How far apart are the two rows of each pair, measured in a hidden way? 0 means very close, and 30 very far. Two or three weighted sums of its numbers give each row a place; it is the straight-line distance between the places.
(1.937, 1.249, 1.414, 1.087, 1.234, 0.934, 0.755, -0.202, -0.262,
 0.014)
(-0.276, -0.406, -0.715, 0.766, 0.837, 1.072, 1.338, 1.796, 1.588,
 1.671) 16
(-0.199, -0.514, -0.630, -0.449, 0.779, 1.357, 1.584, 1.904, 1.589,
 -0.138)
(-0.481, -0.806, 1.420, 0.665, -0.948, -1.022, -0.718, -0.914, 0.100,
 -0.554) 16
(-0.385, -0.241, 1.172, 1.231, 1.312, 1.227, 1.666, 1.967, -0.209,
 -0.217)
(-0.390, -0.978, -1.126, -0.684, -0.802, -0.654, -1.295, -0.463, -0.215,
 -0.465) 10
(-0.101, -0.606, -0.655, -0.953, -1.257, -1.335, -0.758, -0.739, 0.297,
 -0.341)
(2.122, 1.441, 1.133, 0.768, 0.742, -0.494, -0.612, -0.188, -0.145,
 -0.333) 4
(-0.498, -0.455, 1.294, 0.810, 1.411, 1.463, 1.868, 1.519, -0.168,
 -0.162)
(-0.119, -0.227, 1.172, 1.211, 1.394, 1.519, 1.735, 1.690, 0.019,
 -0.034) 3
(-0.807, 1.154, 1.389, 0.749, -0.896, -0.566, -0.878, -0.559, -0.560,
 -0.516)
(2.107, 1.465, 1.128, 0.669, 0.477, -0.652, -0.750, -0.264, -0.279,
 -0.034) 9
(0.001, -0.309, -0.384, -0.246, -0.348, -0.450, 1.257, 1.763, 1.747,
 2.206)
(-0.437, -0.539, 1.689, 1.387, 1.630, -0.658, -0.462, -0.375, -0.663,
 -0.272) 4
(-0.394, -0.546, -0.833, 1.011, 1.327, 0.946, 1.454, 1.653, 1.574,
 -0.409)
(-0.504, -0.661, -0.756, -0.971, -1.082, -0.783, -0.912, -0.527, -0.498,
 -0.826) 15
(-0.288, -0.739, -0.839, -1.515, -0.925, -0.890, -0.801, -0.469, -0.321,
 -0.266)
(1.915, 1.466, 1.158, 1.106, 1.119, 0.950, 1.307, -0.096, -0.248,
 -0.017) 15
(-0.730, -0.694, -0.765, -1.213, -0.771, -0.981, -0.901, -0.604, -0.599,
 -0.400)
(-0.606, -0.823, -0.883, -1.128, -0.709, -0.686, -0.793, -0.814, -0.769,
 -0.605) 3
(-0.240, -0.159, -0.532, -0.362, -0.431, -0.412, 1.183, 1.649, 1.773,
 2.182)
(-1.038, 0.913, 0.554, 0.818, 1.042, 1.431, 0.911, -0.946, -1.111,
 -0.903) 23
(-0.563, -0.597, -0.928, -0.845, -0.843, -0.695, -1.321, -0.434, -0.435,
 -0.564)
(-0.890, -0.717, -1.007, -0.836, -0.925, -1.067, -0.720, -0.544, -0.508,
 -0.711) 6
(-0.262, 1.516, 1.421, 1.397, 1.193, 1.212, 1.512, -0.216, -0.126,
 -0.219)
(-0.487, -1.038, -1.255, -0.818, -0.926, -0.986, -0.621, -0.622, -0.532,
 -0.623) 13
(-0.415, -0.568, -0.875, -0.974, 0.746, 1.303, 1.460, 1.567, 1.442,
 -0.238)
(-0.672, -1.041, -1.246, 0.882, 0.606, 0.539, -0.876, -0.977, -0.536,
 -0.880) 25
(0.004, -0.551, -1.003, -1.406, -0.929, -0.800, -0.859, -0.715, -0.368,
 -0.280)
(-0.455, -0.710, -0.827, 1.533, 1.438, 1.189, -0.433, -0.535, -0.387,
 -0.798) 26
(-0.808, -0.887, -0.895, -0.776, -0.812, -0.937, -0.653, -0.803, -0.537,
 -0.877)
(-0.679, -0.792, -0.893, -1.274, -1.023, -1.077, -0.576, -0.465, -0.596,
 -0.337) 4
(-0.727, -0.978, -0.502, -1.002, -1.115, -1.338, -0.583, -0.769, 0.107,
 -0.027)
(-0.131, 1.580, 1.441, 1.287, 1.358, 1.137, 1.476, -0.273, -0.371,
 -0.072) 19
(-0.581, -0.757, -0.815, -1.123, -1.053, -0.983, -0.818, -0.594, -0.398,
 -0.435)
(-0.670, 1.384, 1.294, 0.961, -0.855, -0.971, -0.648, -0.387, -0.134,
 -0.747) 6
(-0.285, -0.451, -0.754, -0.854, -1.381, -0.151, -1.196, -0.671, -0.381,
 -0.228)
(-0.465, -0.706, -0.880, -0.946, -1.093, -0.866, -0.860, -0.387, -0.900,
 -0.651) 6
(-0.569, -0.972, -1.249, -1.044, 0.572, 1.596, 1.199, 1.634, -0.377,
 -0.177)
(-0.238, 1.367, 1.377, 1.371, 1.274, 1.291, 1.715, -0.153, -0.228,
 -0.032) 17
(-0.726, -0.581, -1.312, -0.840, -1.007, -0.848, -0.754, -0.549, -0.603,
 -0.585)
(2.201, 1.386, 1.319, 0.340, -0.420, -0.222, -0.615, 0.064, -0.299,
 -0.115) 16
(2.309, 1.524, 1.204, 0.897, 0.639, -0.564, -0.289, 0.028, -0.150,
 0.083)
(2.303, 1.615, 0.998, 0.815, -0.352, -0.465, -0.219, -0.274, -0.201,
 -0.031) 2
(-0.508, -1.276, -0.605, -0.818, -1.310, -1.060, -0.597, -0.696, -0.209,
 -0.141)
(-0.735, -0.802, -1.234, -0.856, -0.805, -0.983, -0.766, -0.562, -0.307,
 -0.721) 10
(-0.729, -0.833, -0.788, -0.952, -1.006, -0.861, -0.708, -0.674, -0.919,
 -0.497)
(-0.735, -1.278, 1.438, 1.206, 0.899, 0.635, -0.512, -0.431, -0.600,
 -0.683) 14
(-0.024, -0.418, -0.495, -0.477, -0.383, 0.576, 1.325, 1.593, 1.657,
 2.130)
(-0.871, -0.964, -0.850, -0.972, -0.707, -0.586, -0.890, -0.886, -0.555,
 -0.374) 6
(-0.683, -0.884, -0.752, -0.849, -0.804, -0.780, -1.048, -0.532, -0.256,
 -0.860)
(1.943, 1.480, 1.163, 1.054, 0.744, 1.115, 1.083, -0.390, -0.051,
 -0.160) 13
(-0.192, -0.532, -0.925, -1.579, -1.087, -0.649, -0.866, -0.249, -0.201,
 0.873)
(1.887, 1.332, 1.316, 1.080, 0.976, 0.758, -0.340, -0.319, -0.056,
 -0.010) 9
(-0.616, -0.948, -1.009, -0.954, -0.890, -1.169, -0.705, -0.768, -0.478,
 -0.275)
(-0.704, -0.825, -1.034, -1.049, -0.900, -1.100, -0.642, -0.618, -0.625,
 -0.455) 1
(-0.130, 1.499, 1.467, 1.165, 1.268, 1.352, 1.606, -0.057, -0.246,
 -0.168)
(-0.335, -0.832, -0.637, -0.785, -0.878, -0.817, -1.374, -0.555, 0.139,
 -0.479) 20
(-0.198, -0.785, -1.092, -0.797, -1.256, -0.723, -0.822, -0.770, -0.586,
 -0.401)
(-0.147, -0.378, -0.346, -0.421, -0.283, 0.757, 1.576, 1.731, 1.586,
 1.969) 7
(-0.565, -0.579, -0.898, -0.938, -1.164, -0.263, -0.959, -0.655, -0.464,
 -0.669)
(-0.211, 1.486, 1.331, 1.371, 1.422, 1.303, 1.536, -0.011, -0.206,
 0.068) 16
(-0.531, -0.426, -1.102, -1.254, -1.006, -0.810, -0.974, -0.512, -0.226,
 -0.155)
(-0.263, -0.137, -0.958, -1.329, -1.152, -0.656, -0.976, -0.619, -0.365,
 -0.170) 1
(-0.786, -0.837, -0.931, -0.835, -0.872, -0.882, -0.709, -0.865, -0.741,
 -0.564)
(2.224, 1.765, 0.818, 0.736, -0.524, -0.382, -0.300, -0.173, -0.232,
 -0.085) 8
(-0.853, 0.963, 1.337, 1.128, 1.410, 1.331, 0.909, 1.457, -0.142,
 -0.466)
(-0.674, -0.738, -0.880, -1.007, -0.783, -0.773, -0.872, -0.742, -0.567,
 -0.738) 7
(-0.819, -0.726, -0.850, -0.875, -0.958, -0.840, -0.874, -0.432, -0.623,
 -0.802)
(-0.435, -1.051, -0.989, -0.937, -0.899, -1.262, -0.700, -0.524, -0.408,
 -0.565) 2
(-0.762, -0.913, -0.821, -1.188, -0.915, -0.843, -0.456, -0.730, -0.379,
 -0.736)
(1.952, 1.258, 1.327, 1.234, 0.849, 1.002, 0.924, -0.170, -0.092,
 -0.383) 6
(-0.303, 1.644, 1.299, 1.368, 1.307, 1.193, 1.635, 0.061, -0.307,
 0.162)
(-0.121, 1.526, 1.375, 1.430, 1.253, 1.215, 1.626, -0.165, -0.303,
 0.114) 1
(-0.718, 0.392, 0.629, -1.149, -0.493, -1.232, -0.993, -0.719, -0.175,
 -0.710)
(0.210, -0.917, -0.902, -0.967, -0.944, -0.929, -1.129, -0.763, -0.340,
 -0.024) 19
(0.093, -0.702, -0.930, -1.237, -0.589, -0.968, -1.066, -0.789, -0.320,
 -0.437)
(-1.008, 1.087, 1.124, 0.989, 1.068, 1.622, 1.219, 1.034, -0.906,
 -0.419) 20
(-0.752, -0.496, -1.145, -0.997, -1.114, -0.792, -0.859, -0.707, -0.293,
 -0.125)
(-0.422, -1.118, -1.057, -1.226, -1.118, -0.686, -0.867, -0.163, -0.324,
 0.446) 11
(-0.261, -0.449, -1.060, -1.269, -0.927, -0.923, -0.904, -0.149, -0.616,
 -0.716)
(2.393, 1.343, 1.070, 0.318, -0.430, -0.459, -0.432, -0.287, -0.309,
 -0.029) 8
(2.396, 1.335, 1.135, 0.602, 0.847, -0.460, -0.161, -0.334, -0.549,
 -0.154)
(-0.121, -0.377, 1.304, 1.163, 1.494, 1.343, 1.649, 1.698, -0.370,
 -0.085) 23
(-0.111, -0.291, -0.514, -0.371, -0.404, -0.424, 1.184, 1.688, 1.569,
 2.354)
(-0.156, -0.335, -0.602, -0.314, -0.393, -0.464, 1.277, 1.836, 1.711,
 2.053) 2
(-1.096, 1.119, 1.174, 1.305, 1.241, 1.323, 1.136, 1.268, -0.263,
 -0.315)
(-0.079, -0.295, -0.418, -0.183, -0.254, -0.327, 1.273, 1.716, 1.790,
 2.244) 15
(-0.358, -0.375, -0.698, -1.447, -0.936, -0.857, -1.008, -0.624, -0.197,
 -0.223)
(-0.163, -0.547, -0.958, -1.046, -1.004, -1.167, -1.165, -0.388, -0.007,
 -0.225) 4
(-0.897, 1.201, 1.390, 0.957, 1.082, 1.316, 1.096, -0.671, -0.450,
 -0.654)
(2.304, 1.336, 1.140, 0.886, 0.527, 0.348, -0.349, -0.420, -0.176,
 -0.112) 13
(-0.568, -0.523, 1.336, 1.608, 1.635, -0.873, -0.426, -0.470, -0.458,
 -0.389)
(-0.037, -0.194, -0.461, 0.837, 1.052, 0.935, 1.523, 1.696, 1.522,
 1.886) 6
(2.400, 1.253, 1.237, 0.825, -0.621, -0.406, 0.047, -0.268, -0.416,
 0.177)
(-0.623, -0.426, -0.709, 1.395, 1.648, 1.629, -0.482, -0.447, -0.087,
 0.027) 23
(-0.364, -0.579, -0.655, 0.797, 1.268, 1.116, 1.513, 2.083, 1.372,
 0.020)
(-0.267, -0.175, 1.511, 1.451, 1.558, 1.463, 1.385, -0.118, -0.375,
 -0.324) 5
(-0.529, -1.236, -1.057, -0.824, -1.315, -1.011, -0.801, 0.024, -0.261,
 0.403)
(-0.381, -0.347, 1.217, 1.680, 1.384, 1.542, -0.354, -0.134, -0.113,
 -0.130) 4
(-0.473, -0.647, 1.080, 1.230, 1.104, 1.358, 1.415, 1.871, -0.461,
 -0.557)
(-0.331, -0.623, 1.477, 1.409, 1.446, 1.453, -0.099, -0.287, -0.400,
 -0.293) 9
(-0.054, -0.233, -0.315, 1.028, 1.243, 1.162, 1.518, 1.998, 1.606,
 0.080)
(1.793, 1.265, 0.817, 0.986, -0.789, -0.712, -0.702, -0.539, -0.612,
 -0.205) 7
(-0.389, -0.393, -1.058, -1.009, -1.184, -1.006, -0.836, -0.872, -0.234,
 -0.074)
(-0.345, -0.245, -0.336, -0.207, 1.044, 1.102, 1.536, 1.822, 1.547,
 1.622) 5
(-0.134, -0.318, -0.443, -0.157, -0.270, 0.690, 1.437, 1.647, 1.680,
 2.143)
(1.832, 1.440, 1.182, 1.147, 1.132, 1.000, 1.366, -0.163, -0.115,
 0.091) 20
(-0.694, -0.559, 0.420, 1.040, 1.160, 1.640, 1.266, 1.999, -0.498,
 -0.571)
(-0.268, -0.628, -0.568, 1.411, 1.488, 1.691, 1.975, -0.285, -0.420,
 -0.060) 19
(-0.700, -0.853, -1.093, -0.825, -0.903, -0.633, -0.714, -0.849, -0.459,
 -0.748)
(-0.141, -0.125, -0.331, -0.570, -0.249, -0.431, -0.053, 1.717, 1.780,
 2.119) 18
(-0.136, -0.316, -0.468, -0.255, -0.267, -0.503, 1.103, 1.782, 1.710,
 2.257)
(-0.828, -1.016, 1.014, 1.123, 1.106, 0.883, 0.657, -1.099, -0.678,
 -1.018) 11
(-0.576, -0.178, -0.908, -0.768, -0.927, -0.486, -1.219, -0.401, -0.670,
 -0.944)
(-0.004, -0.243, -0.393, -0.286, -0.291, 0.680, 1.411, 1.817, 1.675,
 2.029) 8
(-0.822, -0.743, -0.881, -0.848, -0.964, -1.000, -0.703, -0.828, -0.459,
 -0.618)
(-0.371, -0.525, 1.539, 1.616, 1.479, 1.203, -0.359, -0.058, -0.279,
 0.006) 19
(1.774, 1.347, 1.426, 1.235, 1.058, 0.810, 0.791, -0.302, -0.317,
 -0.404)
(2.326, 1.421, 1.080, 0.574, -0.514, -0.516, -0.250, -0.359, 0.019,
 -0.128) 9
(-0.223, -0.438, -0.595, -0.450, -0.411, 0.833, 1.077, 1.638, 1.687,
 1.965)
(-1.031, -0.973, 1.368, 0.899, 0.624, -0.847, -1.074, -0.450, -0.423,
 -0.521) 3
(2.292, 1.317, 1.089, 1.146, 0.440, -0.839, -0.244, -0.241, -0.129,
 -0.099)
(-0.531, -0.771, -0.933, -1.146, -0.612, -1.050, -0.543, -0.978, -0.456,
 -0.775) 1
(-0.363, -1.076, -0.692, -0.818, -1.308, -0.522, -1.052, -0.510, -0.269,
 -0.289)
(-0.109, -0.538, -0.458, 0.924, 1.042, 1.486, 1.249, 1.880, 1.566,
 -0.197) 13
(-0.141, -0.599, -0.529, -1.121, -1.131, -0.280, -1.334, -0.651, 0.183,
 0.070)
(2.371, 1.210, 1.047, 0.789, 0.874, -0.482, -0.202, -0.425, -0.612,
 -0.237) 16
(-0.278, -0.443, 1.598, 1.379, 1.398, 1.485, -0.191, -0.117, -0.562,
 -0.206)
(-0.051, 1.849, 1.275, 0.973, 1.040, 1.192, -0.530, -0.390, -0.157,
 -0.182) 20
(-0.250, -0.098, -1.178, -0.968, -1.426, -0.862, -0.834, -0.584, -0.508,
 -0.097)
(-0.661, 1.350, 1.168, 1.171, 1.206, 1.469, 0.996, -0.589, -0.081,
 -0.606) 13
